Each row is where one point has got to under a steady rotation. How many steps took it there?
The counts run from 0 to 348.
[ 17.3  -3.1  -0.2  10.4 -10.5 -20.7  -9.5  -3.2 -15.6  11.8   9.4 -12.0
   8.4  -8.9  12.3  -7.4  -7.5   5.0  25.3  -6.8   0.0 -29.8   8.5 -10.8
 -19.2 -15.9   2.2 -13.9 -36.4 -12.4 -13.3   6.4  -6.3   3.0   0.2  17.1
   0.9  -1.9  33.0  16.5 -15.0  18.8 -15.8 -16.1 -15.6  22.8 -18.4 -18.8
 -17.7  15.2]
173
[  4.8   6.1  15.6   5.4 -27.2 -10.7   6.5 -26.4 -14.2   8.2   9.9  -8.2
  10.1  18.7  12.1  -6.7   5.2  -9.7   6.6   2.7  11.8 -18.7 -13.7  -8.6
  -8.7 -24.2  16.3 -26.5 -18.3 -11.5   5.6  16.2  -9.7   5.4  13.9 -14.5
   2.3  -3.6  32.6  29.7  -5.5   2.1   2.4 -16.9   5.0  24.3 -17.6 -20.3
 -10.5  17.3]
249
[ -4.5 -10.3 -16.8   4.1 -13.0 -13.5  -2.4  -1.7  -2.7   7.9   4.3  -2.2
 -16.3  12.6  17.2  -4.4  -8.2   5.5   5.0   7.4  -7.2 -29.4  16.1  -2.6
   5.6   0.3  -4.3 -14.5 -22.9 -23.6 -15.4  28.0   3.7  15.0   2.5 -16.7
 -13.7   4.1  36.5  27.7  -0.7  -1.5 -25.7 -25.2  -8.5  16.2  -3.7 -23.1
  -2.9  11.3]
24
[ -0.8  23.8  -7.3  26.6   6.6  -1.1  11.6 -16.4 -26.4  23.8  22.4   8.8
 -13.8  -8.7  27.9 -15.2  -8.2   5.5  17.4 -25.9   7.5 -23.4  14.1  -0.3
   2.4 -17.7  10.7 -13.2 -28.2 -11.2 -19.8  10.2  -7.3   2.3  -3.8   8.0
 -20.4 -16.3  18.1  28.2  -4.0   9.6  -7.6  -3.2  -7.3  12.9  -8.2 -14.0
 -15.8   1.5]
289
[  1.2  18.0   1.3  19.4 -21.7  -6.3  10.0 -11.6 -13.8  11.6  -6.1   7.8
  11.5  17.3   8.8   3.6   1.5  -3.4  20.0  -4.3   5.7 -35.7   7.9 -18.9
 -16.7 -14.5  16.7   2.7 -41.4  -3.7 -11.4  -5.3  -6.8   8.8   1.6  23.8
   0.4 -24.1  17.5   0.2   6.1  17.9  -2.0 -20.2  -7.6  36.0  -7.4  -2.3
  -4.0   6.8]
35
[-14.3  15.8 -14.1   9.9  -6.0   1.9   2.8 -12.3   6.6  35.2  10.2  -0.8
  -6.6  13.4  13.1   7.7 -17.4  -6.6  -8.5 -18.5  -8.2 -24.3  14.4  -0.7
   3.0  -2.8  15.2  15.7  -9.7 -11.1 -19.4   2.1 -22.1  10.7   5.6 -23.3
 -15.2 -39.4  17.6  21.2 -14.6  13.0   0.1 -18.4  -3.1  13.1 -20.0 -21.4
 -14.4   1.4]
76
[-11.0   4.5   9.6   9.7  -7.7  -1.7  -7.8  -5.7   9.7  28.8   4.9  -3.9
  23.9  18.7  17.5  -9.1 -11.4 -18.2 -13.9  -7.1 -14.4 -35.0  10.8 -20.3
  -3.0 -12.3  18.2   1.8 -17.3 -17.0   8.3  22.8 -16.1  13.4   4.7 -15.6
  -1.5  -2.0  35.5   4.2  -4.1  10.3  -2.6 -27.8  -6.6  27.4 -22.6 -17.0
  -6.0  -1.1]
193
[  3.7   9.7 -12.5  23.9 -13.1  19.1   1.0  -4.2  -3.2  26.5   8.8  13.0
 -16.3  13.2  19.0  -7.8  -2.6  -7.0  -6.5 -12.5  -0.9 -25.8  25.8  -8.2
  27.4 -10.8  22.8 -16.4 -21.5 -20.7   0.1   8.5   5.4   0.8 -12.5   5.9
  -2.4  -6.3  25.4  14.2   1.4  -1.9 -12.4 -11.4 -10.0  15.5 -12.1 -18.1
 -39.5   6.6]
102
[-17.3  -5.8   3.5  13.5  -4.0   3.7  -6.3  -7.6  17.0  31.6   5.8  -6.5
  16.0  14.9  17.5  -4.4  -9.4  -9.9 -16.8  -4.8 -11.3 -26.8   0.5 -12.1
  -0.5  -5.0  14.3   1.5 -28.0  -9.3  10.7  16.7 -12.7  22.3   7.2  -8.2
   2.8  -3.9  33.4  10.9 -12.5   8.0   4.2 -20.3 -11.5  25.3 -21.8 -24.6
 -10.8  11.7]
192
[ -9.2   9.2  -5.4   4.7  -8.5 -13.4  -4.6  -7.0 -23.0  15.8   3.7   2.5
 -10.7  25.2   3.5  19.0 -14.3  -8.0   8.1 -10.2  -5.9 -19.2   2.9  -5.4
   1.1   3.3  11.8 -13.6 -10.8 -12.0 -33.1   2.2 -25.1  -4.8  -1.5 -13.4
  -5.9 -33.2  13.9  23.6 -19.8  13.2 -12.9 -31.3 -10.1  10.2 -19.7 -20.7
 -14.7  -3.5]
16
[-10.5   0.8  -2.9  15.5  -5.6 -10.0   0.8  -7.8 -19.3   4.4  20.2   1.4
  -0.4   9.5  12.6  -9.2 -15.7  22.5   8.5   6.7 -12.4 -20.6  -6.7  -2.7
  -4.6  -4.0   3.3  -2.6 -10.5 -31.6  -7.4  24.1   6.8  10.1  -0.1 -18.7
 -14.5   9.4  36.0  26.9  -1.5  20.4 -16.2 -33.3  -1.8  15.9   0.4 -16.4
  -7.0  -4.2]
272
[ -0.3  -2.4   6.8  22.7  -7.4   2.0  -5.2  -3.2 -13.6  10.2  -7.9  -1.8
  13.8  13.2  17.9 -22.1   1.7   4.0  10.2  -4.8  -2.1 -34.1  12.0 -21.4
   4.6 -11.6  20.6 -23.8 -31.8 -22.2  15.3   3.6  -6.3   7.4 -15.9  14.0
  -1.2   7.9  25.7   6.9   9.1  13.3  -9.4 -22.3  -6.1  21.9  -0.3 -12.2
 -36.7   7.3]
311
[-16.2  21.3 -12.0  23.3  -7.7  -1.8  -7.4 -17.3  -7.3  23.1  17.6  -9.8
   6.0   7.3  10.3   0.2 -17.3   9.7   6.4  -7.6  -9.6 -17.2  18.5  -7.1
  -6.5  -3.0  20.0   0.2   3.0 -17.5  -8.9  11.6 -19.6  20.1  -6.0 -41.6
 -16.4 -11.1  17.5  20.0  -2.6  15.4   4.2 -28.8   5.2  11.7 -10.2 -24.3
 -14.0   2.7]
269
[ -3.6   4.4  -8.1  18.0  -1.5   4.5  -2.3   5.6 -24.4  25.6  -6.0  11.8
   0.9  21.7  19.2   2.8  -5.8  -2.1 -11.1 -10.3 -18.9 -15.7  16.2  -9.8
   3.9  -4.6   5.9 -11.1 -34.1 -26.1   5.5  17.8  -9.5  11.1  -8.8  11.2
  -7.9  -0.8  15.0   6.2  -5.3  29.7 -26.5 -16.4 -32.7  21.9  -3.3 -21.0
  -4.3  -5.4]
9
[-16.3   9.9 -16.6  14.6   0.8   3.5  -6.0  -3.2 -10.0  13.5   3.4  -3.2
 -16.0   9.3  10.8   2.2 -17.4   6.9  21.5 -13.2 -10.1 -13.9  19.7   0.7
  -6.4   1.6   7.0  -5.7 -10.3 -28.0  -3.0  18.1   9.8  41.8  -0.5  -6.5
  -7.6  -3.2  26.4  25.3  -1.3  12.0 -19.9 -15.2 -22.1  32.8   3.8 -14.7
   1.6  10.8]
83
[  7.8  10.0 -12.5   4.1 -13.8   1.2   5.6 -22.1 -26.7   9.5   6.2  21.1
   8.8  15.4  19.6  -0.9 -13.3   9.2  13.5 -12.0   1.7 -33.4  20.3 -12.3
 -25.0 -18.1   5.4   3.7 -28.4  -1.7 -31.4   3.5 -10.5  -2.0   9.3  11.6
  -3.9 -20.1  22.3   9.8   7.2   4.7  -0.1 -16.4  -5.0  22.4  -9.8 -14.9
   5.0  11.3]
228
[  7.6   2.1  -1.6   9.9 -20.9  -1.5 -17.0 -12.0  -3.6  10.8  20.2  -2.0
   8.8  12.0  16.1 -16.4 -15.6   7.8 -11.2  -3.0  -6.5 -26.2  17.0  -5.8
 -10.2 -11.2  16.6  18.9 -15.7 -26.0  -0.9  15.3   1.3  10.0  -0.8 -15.0
  -0.2 -11.3  37.1  10.9   1.0  19.5 -21.7 -15.2  10.7  10.1 -18.3 -26.5
 -12.3  -5.3]
327
[ 10.9   5.9 -19.7  24.3 -17.7   3.4  -9.5 -10.6 -10.8  12.4  -4.0  -4.7
 -15.2   8.1  22.8 -18.0  -2.3   9.0   8.2  -5.3  -4.1 -25.2  35.0  -4.9
   5.2 -13.9  14.0 -13.8 -21.0 -26.3  -7.3  -4.6  -4.7   3.8  -5.3   3.5
 -10.8 -19.8  17.4  21.5   3.3   3.8 -21.7   0.2   0.2  -1.4 -16.7 -26.1
 -36.4  12.3]
235
[-20.8   2.4 -19.6  15.6 -11.5  12.4   4.0  -7.5  -5.0  -3.0  -7.5  -9.2
  -5.9  26.7  19.0   4.1 -12.0   2.9   0.8   5.8 -23.2 -14.6   1.8  -3.3
 -12.7   5.9   2.4  -9.5 -13.4 -32.4   4.8   6.1  -1.6  37.1   3.5  -6.5
  -4.1  -6.9  16.8  14.6   3.0  11.9 -23.8 -23.5 -24.5  23.2   1.3 -22.4
   2.7  13.2]
276
[  2.7  18.0   0.4   8.6 -12.1  -0.9  12.5  -1.6  -9.4  15.6 -18.3  -7.9
  -5.6  27.9   2.0  10.6  -2.2  -6.9  19.7  -0.9   5.1 -41.3  -8.4  -8.6
  19.0 -10.0   2.2 -20.8 -18.1 -16.9   9.1   9.5  -3.5  18.4  20.2  -5.7
  -3.4 -18.8  14.8  14.5  -7.5   3.1 -31.5 -18.7  -8.5  33.7  -7.2  -0.5
 -19.7  -3.0]
31
[ -2.5  17.6  -1.1  28.7   0.2  -0.2   3.6 -14.9 -22.5  26.1  -4.6   3.4
  18.2  10.5   2.6   1.7 -16.6   3.0  19.4 -11.4 -17.8 -14.5   4.2  -2.8
  -8.5   0.8   1.8  -3.6  -4.1 -25.9   6.7  19.4 -13.4  13.4  -0.1  -7.0
   2.6 -24.0  12.9  17.4 -10.5  31.3 -16.5  -2.9 -25.3  31.1  -8.1 -23.7
  12.5  -5.5]
199
[ -1.3   6.7  -7.5  27.1 -11.3  -0.2   2.3  -9.7  -0.6  39.2   3.7   2.9
  -9.7  14.8  16.7  -7.7   3.1  -7.3  -2.3  -4.7   0.6 -21.6  29.3 -11.6
  28.0 -12.8  13.4 -23.7 -20.5 -17.3  -0.8  18.8  -2.2  -1.7  -6.0  -6.9
 -13.4 -17.5   9.9  22.7   1.2  -2.3 -10.9  -9.2  -5.5   9.1 -16.6 -25.3
 -24.2   5.4]
101
[  2.5  -6.3 -15.5  35.3 -18.9   9.3  -6.8 -10.1  -3.1  14.8  -1.2   1.1
   5.5   1.9  19.3 -15.7 -17.2  10.5  17.4  -5.3 -24.6 -24.8  24.8 -18.6
  -2.2   1.0  13.4  -7.2  -8.6 -14.4  -7.0   4.1  -5.7  -1.4  -7.3   6.7
   4.1 -15.8  30.4  11.9   9.2  -3.4  -5.5  -8.1  -7.6   7.3 -26.4 -28.5
 -15.6  18.9]
44
[ -3.6  15.9 -10.6  19.6 -16.8  -1.1   0.8  -4.9 -14.4  28.5   3.2   8.0
  -9.6  20.0  10.4  -0.3 -10.2  -6.4  19.8 -13.6 -11.5 -19.9  34.6  -5.6
  17.5  -0.5  21.9 -16.8   4.8 -24.8 -16.5  19.2  -5.4  -1.9  -4.4  -1.1
  -3.2 -24.6  19.7  21.1  -1.4  -9.2 -13.7 -19.5 -11.9  13.6 -14.9 -17.1
  -9.0   4.4]
293
[ -3.1   9.2   0.0  11.7  -5.8  -3.6  -3.8  -5.2 -27.6   9.9  25.3  -8.5
 -16.9   2.2  20.3   3.8  -8.7  -4.6  -4.1 -25.6  -4.5 -15.2 -14.2  -6.6
  -4.9 -11.0   9.3  -1.6 -23.6 -13.1 -10.6  -7.7 -16.0   1.2 -11.8 -13.6
 -10.3 -13.4  19.0  25.2 -24.9  27.5  -0.6 -17.2   2.4  12.6 -25.7 -17.3
 -32.3  -2.2]
265
[ 10.3   9.0  -8.5  17.5 -13.2  -1.4   6.3  -5.9 -10.3  15.9  -5.7 -18.7
 -13.8   7.0  12.7   4.5  -9.1   2.7  26.3  -8.9 -10.1 -40.8   9.2 -21.3
  21.7   2.0   2.3  -6.5   0.0 -14.4   4.2   6.1  -4.4   0.3  -2.5 -19.4
  -6.1 -21.8  13.9  19.7  -6.7   6.9 -26.3  -6.0  12.9  17.2 -19.0  -6.8
 -34.0  -4.6]
239
[  5.5   2.3 -18.5   3.0 -29.9  10.8  -3.5 -15.7  -7.4   3.1 -10.1   2.1
 -21.2  24.8   2.5  17.6 -16.6  -2.2  13.1  -7.8  -4.7 -28.6  10.3 -19.1
   0.0   1.1  -7.3   3.2 -13.5  -4.1 -12.5   2.6   1.9  32.2   4.8 -25.5
  -8.3 -17.3  21.1  18.1 -11.4  -2.3 -15.4  -8.5   0.4  30.6  -6.7 -12.8
 -16.4  23.8]
300
[ -1.3   5.1 -10.2  -5.7   3.3   8.9   0.7   7.6 -17.1   8.9  -7.9 -15.8
 -13.0  18.8  22.5  11.4 -16.4  -0.9  16.3 -10.8 -15.6 -31.8  -9.7 -11.1
   4.6  -3.3 -10.9 -16.7 -21.7 -23.0  -3.2 -10.9 -23.1  12.6   7.7  -1.0
 -11.2  -7.6   1.5  12.6  -9.8  23.7 -25.7 -31.7 -23.5  20.3  -7.2  -9.6
 -30.1  -2.4]
147
[  1.1  22.4 -12.7  17.7 -20.7  -8.5   3.5  -3.7 -17.0  16.4  -3.5  -7.5
  -6.7  32.0   7.2  12.3  -6.0  10.4  20.3  12.1 -10.4 -16.4  12.9  -1.0
   2.9  -2.6   3.6 -18.4   2.7 -32.6  -3.3  21.8  -8.1  26.2   6.2  -3.9
  -7.7 -11.1  13.5  17.8  -3.1   7.6 -21.5 -40.7 -16.6  22.4   3.8 -16.2
  -1.8   6.3]
85
[  0.3  18.9 -16.6   9.7 -11.6  19.9  -0.4 -14.4 -30.3  -6.8   7.9 -12.6
 -10.0  13.0  27.0   6.7 -25.8  12.8  12.1 -18.2 -12.5 -13.1  -6.1   0.4
 -22.9  -9.8   5.6  -1.2  -7.0 -11.2 -15.7 -20.1 -20.4   2.2   9.5  -5.9
  -4.0 -32.4   4.1  29.4  -7.7  14.9 -12.1 -10.6  -4.6   6.3 -20.5 -23.8
 -17.5  -2.5]
205
[-17.4   7.3 -12.5   7.0 -19.8   8.0   7.2  -2.8 -10.3   4.1 -11.7 -11.5
   3.0  38.2  20.1   4.8 -13.7   4.8   8.4   7.4 -21.2 -34.4  10.0  -0.7
  -6.6   8.5   6.0  -5.7  -6.5 -32.5   5.0  18.3  -6.5  25.8  12.2  -3.0
  -5.1  -3.0  11.1   8.6   4.0  -0.6 -19.7 -32.3 -18.9  20.0  -3.7 -12.5
   6.3   5.2]
277
[  2.6  22.0  -3.7  12.5 -14.5  10.7  17.4 -18.1 -15.6  26.2  -4.9   6.9
  11.4  -1.3  25.0   2.8 -11.0  -6.9  30.7 -22.7   3.4 -31.7  10.5 -22.0
  -0.8 -17.8  -1.1 -10.8 -24.4   2.2  -9.5   2.3 -22.9   6.0   3.6  -2.6
  -8.5 -13.3   1.0   9.1   0.2   3.5  11.5  -5.4  -8.9  38.7  -6.8  -9.9
 -12.2  22.5]
37
[  0.0  29.3  -7.2  19.1  -9.4   1.3  11.2  -6.5 -29.0  12.8   7.3   6.1
   0.7  11.2  23.1   4.4  -6.4   5.1   6.1 -11.3 -14.2 -13.4   9.4   6.9
  -3.2 -13.6  16.2  -1.6 -20.0 -24.1  -7.2  -1.0  -5.8  -3.5   2.4  24.0
  -7.9 -32.3   2.1  12.8  -0.2  27.1 -25.6 -18.1 -24.1  18.8  -6.7 -16.3
  -3.8 -14.9]
11
[-28.0  10.4 -12.3  20.8  -2.8   8.5  12.7 -24.9 -12.0   6.9   6.4  10.0
  -1.9  16.2  27.0  -7.9  -4.3   0.4  -4.8 -13.1  -0.2 -25.1  16.9  -6.6
 -18.8  -9.1  15.7  -0.6 -31.5  -6.1 -27.3  -5.0 -21.6   4.6  -3.0  -8.2
 -18.0 -15.1  15.8  25.4   6.6  10.5  11.5  -8.8   0.7   9.2   8.4 -20.9
 -10.7   6.6]
344
[-16.8  -7.9 -11.1   1.6   1.1   0.9  -6.7 -10.6 -12.2   1.5  -0.1 -10.0
  -4.9  14.6  23.1   9.4 -29.8  -2.6   3.8  -4.2 -24.7 -21.6  -4.7 -11.8
 -16.4  11.6  -4.5  -1.1 -14.4 -13.6 -29.0  -6.0 -29.4   9.8   4.6 -12.5
  -3.6 -21.7  19.2  28.0 -20.4  14.7  -6.6 -23.2 -18.8  14.5 -17.7 -17.6
 -13.0  10.0]
207
[-26.5  20.7  -9.6  14.1  -0.6   1.8  -4.3 -12.2 -20.9   3.4  -1.6  -6.3
 -12.1  13.3  18.5   5.5  -8.9  -5.0  11.5 -20.6   6.2 -22.3  16.2  -4.6
 -21.4  -6.2  16.4 -13.1 -31.2  -7.0 -18.4 -15.1 -18.2  14.8  -6.7 -12.5
 -18.3 -20.7   8.1  21.4  -3.2  17.2   0.1 -20.6   0.5  19.8  -1.4 -10.2
 -23.2   5.4]
151
[ -4.5   4.9  -5.6   1.6 -44.8  17.0  17.0 -12.9  -5.5   1.5   8.0   0.0
  -5.5  25.5  32.2   5.4  -8.8  -9.6 -14.5  -8.1 -13.6 -28.1   0.3 -21.4
  13.8  -2.6  -0.8   1.2 -13.2  -9.9   6.1   2.4  -1.2  -7.0  -3.0 -23.8
  -4.6  -7.3  10.4  20.4   4.3   9.2  -5.7 -18.0   8.7  28.6 -10.9 -17.6
 -22.8  13.0]
186
[ -4.3  10.6   2.7  27.2   2.8   5.3  -3.4 -11.1 -18.0  11.9   1.3   3.3
  15.0   0.0  10.8 -16.0 -23.3   2.3  21.7 -17.9 -16.0 -24.0  -2.9  -7.0
 -14.6  -3.8   5.0   4.4 -12.4 -28.6   9.6  18.9   0.4  13.0  -2.9   5.6
   4.1 -15.2  27.9  14.4  -0.4  30.0 -16.3  -0.8 -23.8  30.0 -13.2 -16.8
   7.3 -12.0]
198
